Each row is where one point has got to under a steady rotation. How many ticks took it there?
The counts run from 0 to 273.
[131 140 128 166 125 119 161 112  80 143 117 145 141 152 165 101 166 155
 129 155 128 160 147 145  72 148  91 101  93 101 128  93 116 136 106 126
 134  62 163 127 139 118 102 167 100] | 19
[147 117 115 109 161 150 139  93 114 125 116 127 113 149 174  74 157 134
 123 153 122 139 110 136  65 144 102 100 115  79 161 125 163 144 116 129
 110  80 129 157 144 115  71 142 102] | 252
[125 125 143 169 151 103 176 105  84 122  94 135 162 132 180  82 133 126
 166 143 149 130 149 131  96 145 126 134 116  98 116  86 159 131 135 109
  90  99 157 141 148 114 126 166  90] | 35
[142 146  74 141 130 125 147 113  90 129 124 154 124 149 124  81 181 145
 152 162 114 103 141 139  92 152 130 140  92  99 149  83 157 120 147 164
 124 132 115 179 149 173 132 141  85] | 81
[136 128 148 165 159  97 173 103 115 117 106 141 175 122 181  87 137 103
 177 140 151 129 155 119  79 139 120 114 125 110 115 119 177 125 124 114
  90 103 132 160 148 111 137 163  93] | 38
[145 141 110 121 116 137 155 105  70 143 118 142 134 147 160  98 181 163
 123 156 123 166 135 148  74 149 103 109 107  86 145  99 113 144 106 133
 132  68 155 126 115 113  86 143 123] | 15
[138 143 128 183 129 103 136 129  92 139 126 152 171 139 154 112 176 127
 159 131 150 164 189 126  74 141 104 114  97 121 105 104 139 132 106 126
 132  77 162 142 141 103 148 142  92] | 123
[164 130  96 132 145 142 122 133  82 151 132 148 138 161 140 104 181 139
 170 128 129 150 201 118  92 156 130 139 119  95 131  80 155 138 124 162
 116 116 115 173 129 123 134 106  93] | 230
[139 117 130 166 161 125 127 118  82 126  98 137 147 131 168  80 159 127
 173 139 152 132 182 127 106 159 127 139 112  99 120  82 165 141 140 129
 110 104 161 161 148 103 129 124  78] | 134
[148 150  43 130 108 143 139 119  99 152 114 176 150 140 137  73 167 135
 132 166 144 143 157 150 122 164 136 119 109 135 112 126 176 144 126 128
 126 101 123 168 118 141  96 142  96] | 68
[143 105 109 110 157 153 135 103  90 132 115 120 101 151 174  95 152 135
 123 150 123 137 113 132  71 144 124 117 119  65 162  96 159 129 135 139
  96  80 136 158 148 109  77 129 102] | 250
[162 137  97 104 128 114 174 115  92 123 162 134 115 165 161 108 177 131
 142 140 114 124 103 119  58 116 127 122 116  79 157 114 153  99 110 145
  79 114 115 164 144 146 127 137  99] | 94
[143 137  49 114  95 144 135 117  94 139 131 168 138 117 131  93 168 118
 130 172 158 143 166 135  91 164 167 120 128 115 120 129 181 123 141 133
 107  80 139 157 125 127 102 112 127] | 62
[139 128  89 124 134 131 150 105 129 113 118 156 148 121 165  67 149  96
 141 152 173 134 141 130  99 149 146 110 130 129 112 160 202 130 129 101
  96  81 141 160 135 100  98 137 101] | 53
[145 133 108 110 124 115 160 117  74 108 153 126 102 159 161  87 199 138
 126 139 120 120  87 132  75 119 121 134 111  78 157 116 146 111 115 130
  90 103 158 150 150 137 115 126  96] | 98
[141 146 133 173 124 105 143 124  95 135 123 157 171 136 157  97 182 128
 163 131 148 166 181 127  79 144  95 110 100 122 104 125 135 140 103 117
 134  81 159 141 131 101 148 143  90] | 122
[127 130 156 173 155  96 167  99  84 105  94 139 162 122 175  78 147 127
 166 151 146 126 155 137  91 148 116 125 112  96 125  95 155 134 143 119
 103 101 157 145 148 120 130 160  93] | 34
[157 137  79 164 131 132 124 143  90 161 136 161 145 166 141 108 182 134
 155 122 149 165 190 122 104 148 120 124 102 131 104  98 159 136  99 140
 119  93 135 156 135 109 137 122  76] | 224
[133 145 143 174 125 109 165 102  96 140 122 149 167 135 160 121 155 139
 152 148 131 159 165 131  47 149 101 100  95 108 125 100 118 125 110 134
 130  76 138 140 137 124 129 169 113] | 23
[128 156 114 167 120 103 186  93 103 133 110 160 180 127 161  93 150 136
 156 161 137 151 154 142  75 157 103 100 109 126 117 114 139 138 106 125
 122  81 135 139 124 135 109 183 115] | 273
[154 109 113 100 156 149 147 100  99 129 117 128 114 153 177  85 153 137
 126 151 120 139 114 132  72 148 119 104 123  68 161 116 158 140 120 137
  97  82 133 153 139 111  70 133 106] | 251
[142 141  69 138 125 126 153 118  79 136 124 147 121 155 142  82 173 151
 147 153 113 107 132 147 103 148 136 149  99 100 148  73 154 125 138 150
 110 130 120 174 144 174 127 140  82] | 82
[135 152 101 148 116 109 184  95  88 115 127 156 153 132 138  99 161 140
 149 173 118 107 139 146  66 152 131 124 108  99 148  89 140 108 144 153
 118 118 116 161 140 178 136 164 116] | 180
[136 133 115 132 126 114 147 114  95 109 146 132 108 153 164  79 197 131
 119 142 122 124  83 137  74 114  98 118  96  89 153 135 149 119 103 113
 109  85 172 144 159 123 114 145  78] | 102
[148 136 113 117 133 113 155 107 100 101 154 132 110 154 156  91 195 127
 141 149 109 110  99 128  52 121 114 118 107  79 169 128 151 106 125 142
 101 111 139 162 154 146 131 127  97] | 96
[133 153  71 128 118 142 160  94 102 139 110 167 150 135 141  74 152 153
 125 182 125 142 136 155  87 166 121 101 106 118 137 117 146 149 120 141
 132  87 117 156 119 156  79 166 116] | 168
[146 138 112 131 117  86 194 118  90 116 153 137 141 154 166 104 170 110
 160 141 138 120 117 119  73 114 145 131 123 102 127 117 170  90 113 120
  65 119 131 158 143 144 146 148 107] | 193
[157 112 105 105 165 156 125 103 111 123 115 139 127 133 168  80 148 110
 154 153 149 137 162 119  75 159 147 117 141  82 140 126 195 137 143 142
  91  94 116 169 141 103  96 106 111] | 147
[134 145  64 123 109 148 160  97  91 148 111 165 137 136 142  80 157 154
 114 178 132 140 133 157  88 168 133 112 110 107 137 106 145 144 130 139
 121  82 123 149 119 147  68 156 123] | 167
[158 148  82 145 121 132 121 131  87 144 120 156 154 153 142  76 205 136
 146 137 147 163 175 129 118 157 110 127 106 130 104 132 162 153 104 125
 135  94 154 151 119 109 128 119  84] | 220
[130 148 100 145 111 101 185  97  74 116 125 152 142 132 144  93 164 142
 157 169 119 108 132 146  78 149 133 134 102  98 146  76 136 109 147 144
 110 119 129 153 140 178 130 162 110] | 181
